In the data rows, zero lies at 4.5, halfway between 4 and 5.
The rows fall into hidden groups. There are 2 groups. Groups can overlap: rows of different groups may look alike.
The table, row by row:
[3 5 3 7 5 2 5 6 5 6 7 4 4 6 2 5 7 4 1 5 5 4 3 3 6 8 3 6 1 7 5 5 3 3 4 4 3
 5 6 5 4 5 4]
[6 6 2 4 5 2 6 4 4 5 4 4 3 2 7 5 7 2 6 4 5 5 3 4 7 6 5 6 3 8 3 1 3 6 6 5 3
 5 6 6 5 2 6]
[4 6 4 6 4 6 7 4 7 7 3 4 5 4 3 4 4 4 3 7 6 3 3 5 5 7 3 6 3 5 7 3 4 5 5 4 5
 8 2 4 1 6 3]
[5 3 4 2 6 3 4 6 5 3 2 3 3 2 3 6 3 3 4 3 2 3 8 2 4 3 9 2 5 3 5 5 4 6 6 4 5
 6 6 3 7 3 5]
[2 6 5 3 3 2 3 6 7 2 5 7 4 4 6 4 7 4 5 1 5 5 5 1 0 7 6 5 8 3 7 5 5 7 5 5 5
 4 6 3 6 4 3]
[7 4 3 7 4 3 4 4 4 6 4 5 7 6 4 0 4 6 4 4 5 4 3 5 3 4 5 5 5 5 1 3 7 4 2 5 6
 6 3 6 5 5 6]
[3 7 4 8 4 5 5 3 6 8 4 5 6 8 1 7 5 4 2 6 5 3 4 5 6 6 3 5 3 7 4 4 3 1 2 5 3
 8 2 5 2 6 3]
[4 8 2 4 6 5 6 5 6 3 2 5 6 4 2 3 6 1 6 6 5 5 3 7 6 4 7 4 4 7 4 1 4 4 4 8 3
 3 4 7 4 6 5]
[4 3 5 2 8 3 3 6 5 4 4 2 8 5 5 7 4 6 1 5 1 3 6 4 7 6 8 2 4 3 5 9 5 3 2 4 4
 6 5 7 6 6 2]
[4 6 2 3 4 4 4 5 4 0 4 6 2 6 6 3 7 2 5 3 3 4 5 4 4 3 7 5 6 5 6 3 2 7 6 6 3
 3 7 6 5 4 4]
[6 5 3 1 5 5 5 3 7 4 3 6 3 4 4 3 6 3 5 5 5 4 4 6 4 4 7 5 5 5 5 0 4 6 6 7 3
 6 4 5 4 5 6]
[4 3 4 4 8 4 5 4 4 6 4 3 5 3 5 7 5 2 6 3 1 4 6 3 6 4 6 3 5 4 4 8 4 6 3 2 5
 6 5 4 4 7 4]
[9 5 4 5 2 0 5 7 0 1 9 9 1 7 9 1 5 1 6 4 7 5 5 1 3 6 9 9 8 5 4 0 6 3 0 8 5
 7 5 7 9 2 4]
[1 5 3 1 9 5 5 4 8 4 3 4 4 5 4 5 7 5 3 5 2 4 4 7 7 7 4 3 1 6 7 5 1 3 7 5 3
 2 7 6 3 7 4]
[3 6 1 3 7 6 5 3 7 5 3 4 5 4 1 4 6 5 3 7 6 2 2 8 5 4 5 2 5 6 4 2 3 4 6 7 1
 6 5 6 3 7 3]
[4 6 3 4 6 7 5 2 6 4 2 6 4 1 4 4 5 0 7 4 5 2 4 6 3 3 6 5 4 6 4 1 5 6 6 5 2
 5 5 6 3 6 5]
[4 5 4 5 6 3 6 3 7 5 3 5 7 4 3 7 5 3 5 4 5 6 2 4 3 6 4 4 5 4 4 3 8 5 3 7 3
 6 3 5 5 5 3]
[2 6 1 5 7 5 7 2 7 5 1 4 3 5 3 4 6 2 3 4 7 2 2 5 7 5 5 4 4 7 4 3 6 2 5 6 5
 4 6 6 2 6 4]
[5 5 1 6 6 3 6 2 6 3 3 9 1 4 5 2 6 2 5 6 5 3 3 4 3 2 6 7 7 7 2 0 6 3 5 7 5
 5 6 7 5 5 5]
[6 6 3 4 2 6 5 5 4 4 5 7 2 6 3 2 5 3 3 5 8 4 4 3 2 3 7 7 6 5 4 0 2 3 4 8 4
 9 2 5 6 4 4]
[4 8 3 7 5 4 6 5 5 6 4 4 5 5 1 5 4 3 4 5 6 5 1 5 4 7 5 4 3 6 4 4 3 3 2 6 3
 6 3 5 5 7 3]
[2 6 5 5 7 3 5 2 7 7 2 3 8 5 2 5 7 6 4 4 4 5 1 6 4 6 4 4 2 4 5 5 7 5 5 5 2
 5 5 6 2 5 5]
[1 7 4 3 9 6 7 3 8 6 2 3 9 4 2 5 5 5 3 6 5 4 2 9 9 6 3 3 1 6 7 5 3 6 7 6 2
 4 6 6 3 8 5]
[2 2 7 3 6 5 4 7 4 2 4 1 5 1 6 3 6 5 4 7 2 5 4 7 5 7 3 5 4 4 7 8 5 4 3 4 4
 6 6 3 7 5 4]
[3 3 2 6 6 3 5 3 9 6 3 5 5 2 5 7 7 4 5 3 3 5 3 1 4 7 3 5 5 4 6 8 7 6 6 3 3
 4 6 5 2 5 4]
[3 4 4 2 7 6 9 4 7 4 4 3 4 1 6 2 3 3 4 7 3 5 2 6 7 4 3 3 6 5 5 3 7 3 4 6 5
 8 4 4 6 7 4]
[4 4 5 4 3 2 2 6 7 3 4 7 6 7 6 3 7 7 3 3 5 4 3 3 3 5 6 7 7 5 7 5 6 5 4 5 3
 5 6 7 6 3 3]
[4 4 4 5 7 4 7 3 5 6 3 3 5 3 6 3 4 3 4 7 4 6 3 5 4 3 4 3 4 3 5 3 6 3 2 4 5
 6 4 3 5 6 4]
[5 4 4 5 3 3 1 4 4 5 4 4 3 4 5 1 6 7 4 2 4 5 4 4 6 6 2 5 7 4 3 4 5 4 3 3 5
 5 6 3 5 3 4]
[6 3 7 6 3 2 3 5 2 5 3 4 5 6 4 0 5 9 3 3 7 4 4 5 5 3 6 6 6 4 4 2 7 4 1 6 4
 6 3 7 8 3 5]
[3 8 6 7 5 5 5 5 4 6 4 6 3 7 3 3 4 5 3 6 9 4 3 5 4 6 5 5 6 5 6 4 4 4 3 6 2
 7 4 4 5 6 4]
More rows, each followed by its group:
[5 6 3 5 5 4 5 3 3 4 2 6 2 3 5 4 5 4 5 4 7 4 4 5 2 2 8 5 6 4 2 0 7 3 4 5 3
 4 4 6 4 5 6] O
[2 5 3 3 4 3 5 4 9 7 3 2 6 5 3 7 8 4 1 5 2 6 1 3 4 9 2 4 3 4 8 8 4 5 6 4 2
 5 6 3 1 5 4] L
[7 5 5 8 5 4 1 4 5 6 2 5 5 6 5 1 3 6 2 3 5 5 4 6 6 2 5 4 6 4 4 3 6 4 3 4 6
 6 4 5 6 1 5] O
[3 5 4 5 7 3 6 4 4 6 4 2 8 3 4 5 2 7 3 5 4 1 5 8 5 3 6 3 4 4 4 6 6 5 2 3 4
 8 4 6 4 7 3] O
[3 6 4 5 5 5 6 2 8 7 2 2 8 3 2 5 5 4 6 4 6 4 4 5 3 4 4 2 3 3 6 4 6 6 6 4 3
 5 5 5 3 5 5] O
[5 7 5 6 4 5 6 4 5 6 4 5 3 5 3 4 5 4 2 6 8 4 3 4 4 5 4 6 7 4 7 2 3 4 5 6 2
 8 3 5 4 6 3] O
[3 5 5 5 3 5 4 4 8 7 4 3 6 7 5 6 7 4 3 3 4 4 3 3 5 8 3 5 1 4 8 6 0 4 6 3 4
 6 6 2 1 5 6] L
[5 6 4 7 4 5 5 6 5 4 5 6 3 7 4 3 5 4 2 5 6 4 3 2 2 5 6 6 6 4 5 1 2 1 4 6 3
 8 2 5 3 6 4] O
[6 4 4 6 5 4 6 4 5 6 2 4 1 2 6 2 3 2 5 7 7 5 4 4 3 2 4 5 6 4 3 1 6 4 1 6 6
 6 3 4 4 4 6] O
[5 5 5 2 3 2 3 6 6 1 6 6 5 4 6 5 7 5 4 4 5 4 4 2 3 5 6 5 8 5 6 4 6 7 4 8 4
 6 6 4 8 2 4] L
[4 7 5 3 4 5 6 4 8 5 3 3 5 4 3 5 5 4 5 5 5 3 6 3 1 7 6 2 6 4 5 3 5 5 5 7 4
 6 4 4 4 6 6] O
[5 3 5 2 3 5 6 4 8 6 5 1 4 1 6 7 5 5 5 4 0 5 5 4 4 4 2 4 4 2 6 7 4 6 7 2 3
 7 6 1 1 6 6] L
[4 4 4 1 5 3 4 5 6 3 3 3 5 2 4 6 7 3 6 4 3 5 3 6 6 5 5 6 3 8 6 5 3 4 7 5 3
 5 6 6 5 5 6] L
[6 4 4 3 6 3 5 4 5 4 4 3 4 3 5 5 7 4 4 6 4 5 4 6 7 5 4 4 4 7 5 5 4 4 6 5 2
 3 7 7 5 5 5] L
[1 5 6 6 4 6 4 3 7 6 3 5 5 6 2 4 7 4 2 4 8 2 3 6 4 6 6 4 4 4 8 4 1 4 6 5 4
 7 5 4 2 7 4] O
[3 6 5 5 6 4 6 5 8 8 3 1 6 5 3 7 8 4 2 3 5 3 3 4 7 8 1 3 1 5 7 9 1 4 5 3 4
 5 5 5 0 6 3] L
[7 6 2 9 2 4 5 2 6 7 4 7 3 6 5 8 5 2 5 5 4 5 4 3 3 7 3 7 3 6 4 1 5 3 2 6 6
 8 1 4 1 6 5] O
[4 5 2 4 4 5 3 3 8 6 2 5 3 5 3 6 7 2 5 4 4 3 5 4 5 5 4 3 4 5 6 5 2 6 7 4 3
 4 7 4 3 6 5] L
[5 3 6 3 3 3 6 5 5 4 6 2 5 3 7 4 7 4 4 7 1 6 4 5 5 5 2 5 4 4 7 5 5 5 4 4 4
 8 6 4 6 5 5] L
[3 5 3 3 5 3 3 4 6 6 5 5 3 4 5 5 5 3 3 6 4 4 4 5 6 4 5 4 4 6 6 3 3 6 7 6 4
 4 7 5 5 5 3] L
[6 2 5 3 4 3 4 6 3 6 3 2 5 3 6 4 5 3 4 6 3 7 4 4 5 5 5 4 5 5 5 8 6 3 6 3 4
 5 7 3 5 5 5] L
[3 6 6 6 3 4 4 6 5 6 7 4 6 6 4 6 7 6 5 4 6 4 5 4 5 8 3 7 3 5 5 5 2 4 3 3 2
 5 5 5 3 6 3] L
[5 4 4 4 6 2 6 4 4 4 5 1 5 2 7 4 7 4 5 7 2 7 4 4 6 5 2 5 2 6 4 6 6 4 3 2 4
 4 6 4 5 5 7] L
[3 4 5 4 2 3 3 6 6 5 5 4 7 4 4 5 5 6 3 3 5 5 4 2 3 7 5 5 5 4 6 5 5 5 6 5 4
 6 7 5 6 3 3] L
[5 4 2 3 3 2 3 6 7 4 4 4 7 4 3 7 6 3 3 4 3 6 3 0 1 7 4 6 5 6 6 4 5 4 6 7 3
 6 6 6 5 3 4] L
[4 5 4 5 2 1 3 3 5 5 6 4 7 3 6 7 7 6 4 4 5 5 3 2 3 8 3 7 3 5 5 6 7 6 2 5 2
 4 5 5 4 4 3] L
[4 7 1 5 5 5 6 2 7 4 4 6 2 3 2 5 6 1 5 6 5 3 4 5 4 5 5 4 4 6 4 2 3 6 5 6 3
 5 5 5 4 6 4] O
[5 7 3 5 2 4 5 4 4 6 5 5 3 6 2 4 5 6 3 6 8 3 3 5 3 7 4 5 4 5 5 2 2 4 3 4 3
 8 2 4 5 5 3] O
[5 6 3 6 4 6 7 5 6 4 5 7 3 4 4 4 2 3 4 5 7 3 2 3 3 6 4 6 5 6 3 1 4 3 2 6 3
 9 1 5 4 7 3] O
[6 5 6 5 6 5 5 4 3 4 3 4 6 3 5 5 4 3 2 5 3 1 7 5 2 1 7 3 7 4 4 4 6 5 4 3 4
 8 5 4 6 6 4] O
[7 4 4 6 2 1 0 3 2 3 5 7 2 6 7 0 6 5 4 3 4 7 5 1 4 3 4 9 7 5 4 3 6 4 1 4 6
 5 5 5 7 3 5] L
[3 4 5 8 4 2 5 7 4 5 6 5 7 8 4 6 6 4 2 5 4 5 3 6 5 9 4 7 2 4 5 6 2 4 3 5 2
 5 5 4 3 6 3] L
[6 4 3 4 6 3 2 5 5 4 5 4 4 2 6 7 4 3 2 4 3 2 7 4 5 3 6 3 5 4 4 8 5 5 5 3 5
 5 4 4 6 5 3] L
